These are runs of 8 systems, one row a step. Runs of the same system follow the same rule from any start.
Z914, path 1:
-23	-2	-1	15	2	-9	2	-50	-16	-22	-5	2	-29	53	-57	3	38	-13	18	-23
-18	-38	13	-13	5	21	5	23	55	-11	-8	-33	-23	5	-16	-20	-35	-21	19	51
-10	-33	27	24	1	0	-20	17	-24	-5	-21	-16	19	33	35	-14	62	-20	29	-27
-16	-18	1	13	-15	-10	8	-33	11	-22	27	16	-47	26	-61	-25	4	-25	-13	0
0	-44	20	3	-3	6	-4	55	37	-1	-6	-19	-6	-17	31	-40	-13	-14	11	36
-2	-7	13	27	-19	-14	-13	-2	-39	-14	5	15	4	33	17	-27	57	-19	-6	-45
2	-18	-7	2	-20	-9	14	-9	39	-7	29	22	-47	-7	-36	-40	-33	-8	-21	15
15	-16	17	9	-13	-4	-14	50	-1	2	-23	-8	15	-14	60	-41	11	8	7	8
Z862, path 2:
-5	11	3	-23	15	9	-1	48	2	-1	-41	-48	18	3	30	-1	-32	14	13	43
20	-2	4	12	3	-4	-7	-24	-22	24	26	41	23	-16	26	28	39	-11	-4	-50
-8	5	-13	0	-26	-6	10	-3	25	-27	11	0	-40	11	-43	-40	-30	3	-23	20
3	11	10	-17	23	7	-5	29	-12	12	-43	-28	27	0	48	14	-5	14	27	20
8	3	-7	15	-11	-2	-2	-36	-15	8	42	41	7	-10	-10	19	26	-12	-22	-43
-8	2	-7	-10	-16	3	4	11	36	-20	-15	-18	-34	6	-25	-36	-35	11	-2	37
7	15	12	-7	25	2	-8	6	-32	15	-27	-8	30	7	46	28	17	0	23	-4
-1	0	-14	11	-19	3	3	-29	10	-4	45	28	-6	-11	-40	10	5	-8	-30	-27
Z952, path 3, 8 rows:
16	10	-17	-24	-26	-14	37	35	2	-36	-28	18	-37	55	15	-70	-48	15	1	-53
7	34	-21	42	-42	12	-49	-24	-3	-12	-41	-5	28	-12	-4	-13	81	54	-3	-30
5	31	0	-28	-45	48	-11	-37	71	-27	0	15	-42	1	-9	-36	-48	-15	-30	33
13	1	-20	-7	-12	-16	23	19	-7	-25	-51	13	-20	54	15	-48	0	36	32	-81
-10	45	-10	30	-42	35	-58	-51	18	-23	-28	-16	11	-4	-25	0	63	27	-14	14
5	5	-1	-40	-33	46	19	-7	72	-31	-2	14	-39	30	-1	-38	-67	-22	-6	-16
7	-3	-7	22	-8	-12	-10	-3	-15	-18	-68	-3	-8	47	7	-34	54	38	44	-62
-23	37	-2	13	-49	54	-45	-44	40	-35	4	-23	0	4	-34	-7	24	-12	-33	31
Z956, path 4, 8 rows:
-9	-21	-24	4	-30	-6	22	21	40	-14	72	10	-25	-30	-58	-31	-55	-7	-50	18
22	4	1	-6	-6	-15	-6	77	8	11	-30	-18	15	-43	65	-43	-31	37	-5	44
28	58	-30	-12	-24	-12	13	-13	-30	2	43	54	10	-24	12	5	-30	14	-59	-41
-1	-19	-34	6	-6	-3	15	21	58	5	7	-19	-18	-50	-57	-7	-45	52	-2	34
30	52	-11	-15	7	-6	-10	20	-24	22	-49	2	31	-28	67	7	-12	51	2	11
10	30	-41	-3	-10	5	18	-45	7	5	35	35	0	-20	-51	42	-17	24	-26	-49
-2	-18	-12	9	22	-3	-6	10	38	15	-52	-37	-10	-33	-27	7	-7	60	44	46
18	59	-3	-21	16	11	-7	-33	-42	15	-30	14	31	9	46	44	11	12	3	-26
Z37, path 5 (8 x 20):
-15	-59	-24	7	34	4	36	8	42	13	19	-22	-8	-18	-76	39	-28	19	38	-15
-9	-19	43	-7	26	43	-29	-49	14	20	-15	-3	8	13	25	45	42	-48	39	16
-13	-35	6	21	10	-44	19	-27	-30	-7	49	30	-43	30	-55	-11	22	-37	-8	-13
-19	-69	3	6	34	11	16	45	32	17	10	-43	21	-24	-19	29	-12	-4	40	15
-15	0	43	-2	9	19	-25	-23	-32	2	17	-2	14	27	38	20	40	-73	-2	19
-6	-50	-5	30	1	-51	26	35	-22	1	59	16	-16	-6	-31	-26	2	-15	-22	-13
-12	-28	14	-4	27	17	-6	53	5	16	-3	-50	40	-24	30	25	-8	-9	20	42
0	25	24	2	-10	-5	-12	-11	-51	-5	44	23	14	17	33	3	20	-55	-41	-1
Z781, path 6, 8 rows:
-27	-43	-2	26	-19	41	-5	-21	46	-14	54	-11	9	-5	-62	24	23	-32	-5	-25
2	-30	40	-15	34	-24	2	-12	4	13	-33	10	-54	27	22	-27	-3	-35	39	51
-9	17	0	-6	-13	9	12	29	-48	-28	7	-11	39	51	29	4	11	-24	-9	-69
-15	-54	8	31	-23	18	-9	-3	47	-5	53	0	-11	-25	-42	-11	16	-29	-10	9
16	-4	38	-17	15	-26	-4	-5	-19	10	-31	23	-36	25	57	-39	1	-23	16	32
-6	11	-18	10	-29	3	10	32	-31	-27	30	-1	32	24	5	-9	4	-7	-28	-68
-1	-41	13	22	-21	4	-19	5	51	5	25	4	-18	-41	-16	-26	8	-10	-11	40
25	28	15	-19	1	-21	-1	-10	-29	6	-32	32	-24	24	57	-33	-2	-2	2	1
Z914, path 7, 8 rows:
-6	8	10	0	18	11	-30	-48	39	8	-61	-25	-34	-9	-25	5	17	25	35	80
-28	0	18	-34	27	8	23	27	-41	-28	-18	-42	11	80	23	11	-20	-44	24	-9
-16	-57	-14	31	1	25	3	-19	47	0	10	-10	-4	0	-64	23	30	8	37	-46
-18	3	38	1	7	5	-34	-19	10	-6	-33	-25	-29	12	10	-25	22	-26	8	93
-23	-41	14	-5	20	-10	36	44	-30	-18	28	-15	5	55	4	-2	-7	-51	16	-46
-9	-44	-6	45	-26	8	-26	-12	50	-1	15	-4	-10	-32	-52	-16	45	17	3	4
-4	7	45	-14	0	-9	-22	-1	-18	-6	-1	4	-23	24	46	-40	0	-53	-14	64
-2	-53	-13	17	2	-29	37	46	-16	-4	37	11	2	12	-14	-13	-1	-9	4	-65
Z956, path 8:
-5	-42	36	0	-34	-7	4	76	2	-25	51	1	-12	16	55	-86	-27	-70	-40	21
8	-9	9	9	-46	-27	9	67	-16	-24	61	23	-5	-4	39	-81	-32	-38	-68	3
12	-2	-5	0	-51	-10	8	61	24	-17	49	12	-12	-32	16	-72	-55	-9	-65	31
28	18	-21	-12	-38	-18	12	68	11	-4	23	15	6	-40	40	-55	-60	28	-50	6
28	40	-41	-2	-38	-20	10	33	7	-5	28	25	2	-52	2	-34	-49	49	-59	-1
24	31	-38	-11	-21	1	6	24	35	5	-7	5	-1	-57	0	-16	-55	65	-28	16
31	46	-44	-11	-10	-8	7	10	7	13	-22	10	16	-42	8	6	-36	75	-13	-17
18	45	-44	-3	-9	3	1	-25	17	11	-16	8	4	-40	-32	26	-18	70	-9	-7
Z524, path 9 (8 x 20):
5	-41	46	-23	18	11	6	20	17	24	38	17	-6	-14	59	-3	-29	-71	-1	38
8	-26	-20	30	2	-49	25	3	-44	-1	13	34	-7	26	-24	-9	37	14	10	-84
-25	5	2	21	7	-29	-17	28	-25	2	25	-40	9	-32	-24	2	4	0	-33	92
28	-30	22	-20	1	4	17	11	10	23	42	52	0	-14	62	-5	-29	-46	-7	-35
3	4	-27	46	-4	-58	-2	-10	-50	-1	-1	12	-4	0	-44	-15	56	47	-7	-35
-6	19	12	-14	7	-4	-8	15	-4	11	35	-12	5	-38	11	9	-40	-25	-42	91
38	-16	-2	-1	-4	-3	15	-5	2	25	21	61	6	-14	45	4	3	-1	2	-85
-9	28	-18	35	2	-46	-22	-27	-44	2	-12	-8	-8	-10	-47	1	47	40	-15	38
Z524, path 10, 8 rows:
-4	1	1	-23	9	28	6	-7	30	-13	-57	-19	-13	37	2	-1	-12	11	47	-12
-28	10	0	-11	-2	41	-2	0	11	-31	-28	-47	10	43	-16	14	0	-8	20	-3
-16	-29	7	-7	-6	41	-2	9	49	-17	-18	-29	-4	19	-10	-7	-9	-14	31	-2
-15	-15	7	-7	-1	10	4	19	10	-26	-38	-29	-12	50	3	-24	0	-5	32	-13
-30	-11	1	-1	-15	29	1	20	16	-38	1	-42	3	38	-20	-13	-2	-22	3	-1
-9	-33	8	3	-18	16	0	32	37	-22	-10	-21	-8	17	4	-39	-7	-11	14	-5
-15	-3	7	2	-22	-1	-1	22	-1	-35	-17	-19	-15	44	3	-44	3	-12	0	-9
-16	-4	-5	5	-34	19	1	27	25	-35	11	-22	1	15	-13	-33	-13	-11	-20	-2
Z283, path 11, 8 rows:
8	-43	19	13	-7	9	-12	14	29	-3	-40	-2	-11	18	27	-37	33	1	41	-23
-18	-3	19	10	-24	7	-12	-20	-12	-31	24	8	-16	46	-8	-26	27	-51	-21	-9
8	-34	-4	-5	-30	21	15	34	42	-13	14	9	-5	3	11	-37	-26	-7	2	-43
-2	-16	29	22	-18	-4	-31	5	0	-11	-31	-3	-12	18	30	-51	47	-12	12	16
-8	15	3	-5	-39	13	3	-1	2	-34	36	15	-12	28	-5	-34	-15	-36	-42	-16
19	-21	-2	4	-29	11	-9	37	43	-4	-22	1	-1	-18	29	-49	-4	26	9	-17
-4	24	22	11	-30	1	-35	-22	-8	-20	-11	1	-16	17	18	-40	35	-24	-22	37
8	21	-20	-16	-42	23	11	12	26	-26	19	14	-4	3	0	-26	-40	2	-34	-31
Z781, path 12:
-3	-33	-4	-2	-19	-1	12	63	44	-12	15	-22	-15	-17	-1	-51	-48	5	-12	36
30	20	20	3	-24	17	-40	-22	7	14	-38	34	10	-9	74	-22	42	5	5	-21
-4	26	-33	8	-35	-21	19	-13	-7	-33	21	16	-31	22	-57	-32	-15	17	-35	-25
8	-26	3	-8	-8	17	-3	51	50	6	-29	-25	1	-29	33	-33	-32	20	18	31
18	48	-1	4	-27	23	-30	-53	-6	-8	-30	30	5	15	28	-2	39	10	-6	-39
-12	-5	-32	-3	-13	-10	31	12	27	-25	10	-9	-35	13	-66	-26	-47	22	-11	1
10	-7	15	-10	-1	32	-24	21	35	7	-58	-21	15	-12	55	-12	5	15	34	18
1	44	-14	-3	-26	19	-7	-62	-6	-23	-5	26	-12	37	-24	6	19	-1	-11	-47
Z283, path 13:
-10	-48	-18	25	27	-31	28	23	-16	10	33	-4	10	-9	-44	21	10	9	15	-32
-9	-49	29	-5	43	-16	14	21	-11	24	14	-10	-1	-4	15	18	-6	-38	24	36
2	-9	0	2	23	-41	27	24	-60	8	27	15	13	16	15	9	1	-14	-6	-34
-9	-47	-6	25	18	-36	16	43	-9	15	36	-12	5	-31	-27	2	1	8	1	17
4	-7	26	-13	32	-23	9	23	-34	22	18	2	8	-8	42	10	-17	-32	-4	38
7	4	-22	11	11	-50	23	30	-52	8	24	10	12	-13	-3	-3	-5	20	-21	-19
-6	-22	0	12	18	-22	-1	35	-1	16	23	-22	5	-40	-11	6	-14	5	-11	58
12	24	6	-21	25	-23	10	13	-42	20	8	13	14	-10	46	18	-22	-6	-18	19
Z37, path 14 (8 x 20):
27	15	-5	-58	4	21	26	76	35	2	-55	-18	9	-5	79	-31	-93	27	18	10
2	87	-9	14	-54	18	-40	-14	-56	-44	-40	-5	36	49	42	-31	56	18	-32	-48
17	17	-35	2	-61	-4	7	22	64	-27	10	18	-44	-29	-36	-77	-59	45	-49	16
28	41	-6	-51	15	28	7	15	11	5	-99	-13	11	24	74	0	-38	47	51	-18
-8	71	-26	21	-67	18	-32	-50	-14	-53	-15	7	-4	44	-37	-30	43	22	-41	-45
28	-15	-24	-22	-21	13	23	6	93	-2	-28	20	-59	-26	-17	-51	-71	47	15	4
-3	46	3	-32	13	30	-9	-29	-13	-17	-100	-23	7	68	36	13	18	19	57	-31
-16	20	-26	21	-64	24	-10	-45	37	-51	22	15	-32	31	-74	-41	16	-1	-34	-40
Z862, path 15:
-24	29	12	-43	11	76	-9	-12	22	-15	-23	-51	36	27	14	57	-26	-31	17	14
6	-30	-10	16	-3	35	-4	-45	44	11	-12	20	4	-1	-23	31	39	14	41	-76
-38	5	9	4	-30	30	-16	-19	17	-55	-20	-37	-23	70	-36	-33	21	-26	5	8
-16	-26	8	-28	26	54	16	25	21	-1	-8	-39	40	21	21	49	-21	-31	40	-27
-1	-41	-9	40	-27	11	-8	-8	19	-14	3	9	3	15	-25	-15	57	8	19	-78
-32	-12	22	-12	-26	26	1	30	12	-48	2	-38	-10	57	3	-42	-14	-48	-6	11
3	-32	-5	-8	15	20	24	48	3	10	-3	-16	41	5	34	25	-10	3	33	-68
-3	-18	-4	35	-52	2	-17	11	4	-29	21	11	2	17	-9	-51	45	-5	-23	-49
Z952, path 16:
10	13	17	-16	-19	-3	2	45	-18	-10	23	5	11	-1	63	-34	-30	-34	-36	13
25	-23	-12	36	-9	-43	0	7	-13	20	24	44	-4	-35	-1	-22	32	23	-14	-34
3	22	-3	1	-10	-13	-17	21	8	3	-11	-15	-4	-39	7	-24	-18	26	-24	72
27	31	-7	-19	-13	-9	18	14	-27	1	16	36	7	2	44	-11	-29	-2	-30	-39
20	2	-24	25	1	-32	-8	-22	-1	24	-11	24	-12	-41	-25	-1	25	56	3	-1
3	52	-9	-32	-5	11	1	3	0	-10	-15	-14	-4	-4	11	-1	-48	10	-22	47
22	17	-20	-13	3	-7	22	-16	-18	8	3	38	3	6	10	16	-6	20	1	-71
-1	17	-15	8	9	-7	-14	-35	12	11	-30	-10	-12	-21	-36	17	14	42	14	37

Which system made each run below?
path 17:
21	-7	7	37	-36	-3	-23	30	-36	0	10	30	45	5	63	-29	67	0	-13	-91
-14	11	-2	18	-24	-32	-19	39	10	-21	-2	-36	-27	-26	-26	-64	-15	21	-37	105
 | Z37
path 18:
-1	-27	13	-5	6	16	-8	-52	64	1	-49	4	-60	20	-33	-21	5	3	48	33
-9	30	2	-35	1	22	15	7	-16	-36	-59	-23	-5	86	22	-10	-19	-4	32	-36
 | Z781
path 19 (2 x 20):
7	-18	38	-3	-14	35	-21	-59	36	0	-5	38	-34	25	22	-16	32	-52	16	-14
-10	-19	0	-2	-5	-31	30	23	-23	-33	-9	0	-37	69	-17	-53	-8	-16	11	-36
 | Z781
path 20 (2 x 20):
-47	12	13	27	-24	-5	-26	31	-43	-49	30	-57	17	32	-23	-26	28	-43	-43	55
14	-71	18	-22	44	9	36	44	35	45	31	10	16	-40	36	33	-54	-26	34	-6
 | Z862
path 21 (2 x 20):
-10	0	1	21	41	-3	-17	-13	-50	36	20	-14	67	-35	2	89	55	1	8	-9
-11	-28	22	-26	46	2	21	-19	25	32	50	6	-21	-31	-20	44	-53	-48	-2	72
 | Z952
path 22, 2 rows:
-16	24	1	-57	6	52	16	65	29	-17	-19	-67	34	7	35	14	-91	-9	-3	51
26	38	10	7	-45	11	-22	-7	-39	-14	1	50	29	30	78	-33	44	-20	-29	-85
 | Z37
path 23:
-29	-12	-19	9	41	-26	19	1	-25	1	0	-44	7	7	-72	50	8	19	24	18
-6	-19	16	-5	5	49	-9	-33	34	20	47	13	20	-28	2	55	1	-48	-5	-4
 | Z37
path 24, 2 rows:
32	-6	3	26	-39	-34	4	-20	-28	8	76	92	-17	-16	18	-38	25	-31	-56	-63
-19	-18	-2	-16	-4	-17	24	32	47	-21	9	-32	-56	-2	-49	-52	-76	-3	-17	94
 | Z956
path 25, 2 rows:
-34	-27	29	0	10	-9	-1	66	-23	-20	9	-59	10	28	13	-24	-6	-44	-6	63
12	-13	29	9	-23	7	-11	16	-17	7	59	38	24	-11	61	-12	18	-60	-39	-28
 | Z956
path 26, 2 rows:
12	-1	-29	11	23	-45	22	26	-36	15	-19	-1	10	-13	-10	11	0	55	17	-32
-12	39	-5	0	-13	42	-31	-24	19	-2	5	-25	27	-28	-12	34	4	4	-21	41
 | Z37
path 27:
34	-28	-13	-4	-14	8	2	19	88	26	-14	21	-31	-76	5	-40	-50	47	7	36
17	53	21	-5	18	-51	-17	-30	-87	5	-54	23	-16	48	53	-17	45	3	10	4
 | Z862
path 28:
-33	45	-16	39	-54	-41	-12	-21	-53	-61	40	-4	-35	49	-77	-55	35	-14	-73	14
3	-19	14	-55	34	41	15	69	51	24	-7	-47	29	-43	54	32	-95	-15	16	75
 | Z862
path 29, 2 rows:
2	16	-13	25	14	-31	-13	-27	-46	17	15	14	14	-18	-20	31	44	18	-9	-4
-11	28	-10	-21	3	10	9	3	2	-6	35	-13	4	-14	-16	22	-50	-16	-34	43
 | Z914
path 30:
-3	15	-2	-23	-32	11	6	65	28	-33	-8	-32	-9	2	26	-60	-63	3	-30	41
33	13	-3	19	-30	-12	-13	-1	-31	6	-7	51	18	1	59	-28	46	12	-10	-85
 | Z952
path 31, 2 rows:
8	17	11	38	-57	2	-37	-32	-22	-22	22	43	4	17	17	-42	74	-22	-39	-55
27	-21	3	-18	-2	-36	32	1	33	12	27	55	-68	-21	-4	-52	-62	-6	-20	26
 | Z914
path 32 (2 x 20):
-27	-28	31	-44	8	82	3	-27	81	-8	14	-19	-15	23	-5	30	-48	-74	26	29
3	-44	-22	6	14	-8	31	29	15	-9	-67	-19	-5	46	-10	-15	12	50	79	-87
 | Z524
path 33:
-2	-28	35	61	-50	7	-68	16	11	0	21	-1	19	-44	37	-53	87	-22	-30	36
29	41	12	-28	-27	-33	21	-28	-21	-7	37	80	-59	16	28	-58	-50	-36	-58	3
 | Z781
path 34, 2 rows:
17	2	-37	26	22	-43	26	-69	-42	26	32	60	-9	-7	-67	54	40	30	6	-87
-7	-40	-7	22	35	13	-19	-34	66	40	-8	-24	-9	-74	-69	53	13	39	40	73
 | Z37
path 35, 2 rows:
-23	19	49	-4	4	51	-52	-80	8	-11	-49	-16	-9	48	17	20	67	-50	34	34
-30	-63	13	-20	61	-36	57	15	-12	-4	9	-16	-49	61	-53	10	-39	-39	46	3
 | Z914
path 36 (2 x 20):
-5	41	30	-2	-52	39	-55	5	18	-35	-32	-21	1	21	59	-64	16	-25	-30	57
24	12	-4	-59	30	25	49	-14	-2	21	5	40	8	23	43	51	-62	-24	19	-70
 | Z862
path 37, 2 rows:
4	3	12	-22	-49	63	-19	53	59	-30	-30	-27	25	9	68	-49	-26	-10	-2	-8
19	28	9	36	-59	2	-54	-42	1	-15	-14	43	-15	1	28	-60	69	7	-31	-15
 | Z283
path 38, 2 rows:
22	-48	5	-1	-3	-30	23	55	20	16	14	22	-19	-21	31	-54	-36	5	0	-2
-3	28	5	22	-26	-31	-13	12	-66	-22	10	7	11	33	19	-29	44	-14	-32	-22
 | Z524
path 39, 2 rows:
-13	-47	16	40	-34	6	-26	17	28	-29	-24	-19	-17	25	-8	-63	55	-4	21	-7
-24	-15	25	-27	16	14	26	40	-29	-21	21	-25	20	59	32	7	-25	-68	5	-23
 | Z862
path 40:
14	37	-31	-15	-48	51	-9	15	56	-20	-22	-9	16	-22	12	-18	-40	41	-17	-14
16	46	4	-7	-37	37	-37	-35	31	-19	-64	5	-10	20	34	-36	19	21	6	-2
 | Z524
path 41, 2 rows:
3	-26	1	3	5	49	-7	-53	52	38	54	27	23	-57	-22	74	6	-27	-1	-16
-2	-16	9	4	62	-76	17	-22	-51	20	-37	7	-50	23	-28	-1	16	14	41	40
 | Z781
